Each row has a name. Each piece below is followed by the name of the row it came from, unless a question asks for something else. Each question is about the rows just above it.

Z_110: [136  58 173 133 118 122 161 122 153 125  62 153 114 156 134 127]
Z_419: [156 161 122 140 175 118 131 128 131 153 118 139  91 133 136  58]
Z_824: [156 161 122 153  62 114 173 128 131 153 118 140 122 133 136  58]
Go on from [175 118 131] to the end of its row.	[128 131 153 118 139  91 133 136  58]
The rest of the row after [133 118 122]:	[161 122 153 125  62 153 114 156 134 127]
After [153 114], its row goes on with	[156 134 127]
Go on from [122 161] to the end of its row.	[122 153 125  62 153 114 156 134 127]
Put [136 128 153 173 161 131  58 122 118 133 122 140 156 114  62 153] back in order: which row is it?	Z_824
Go on from [128 131 153 118 139] to the end of its row.	[ 91 133 136  58]

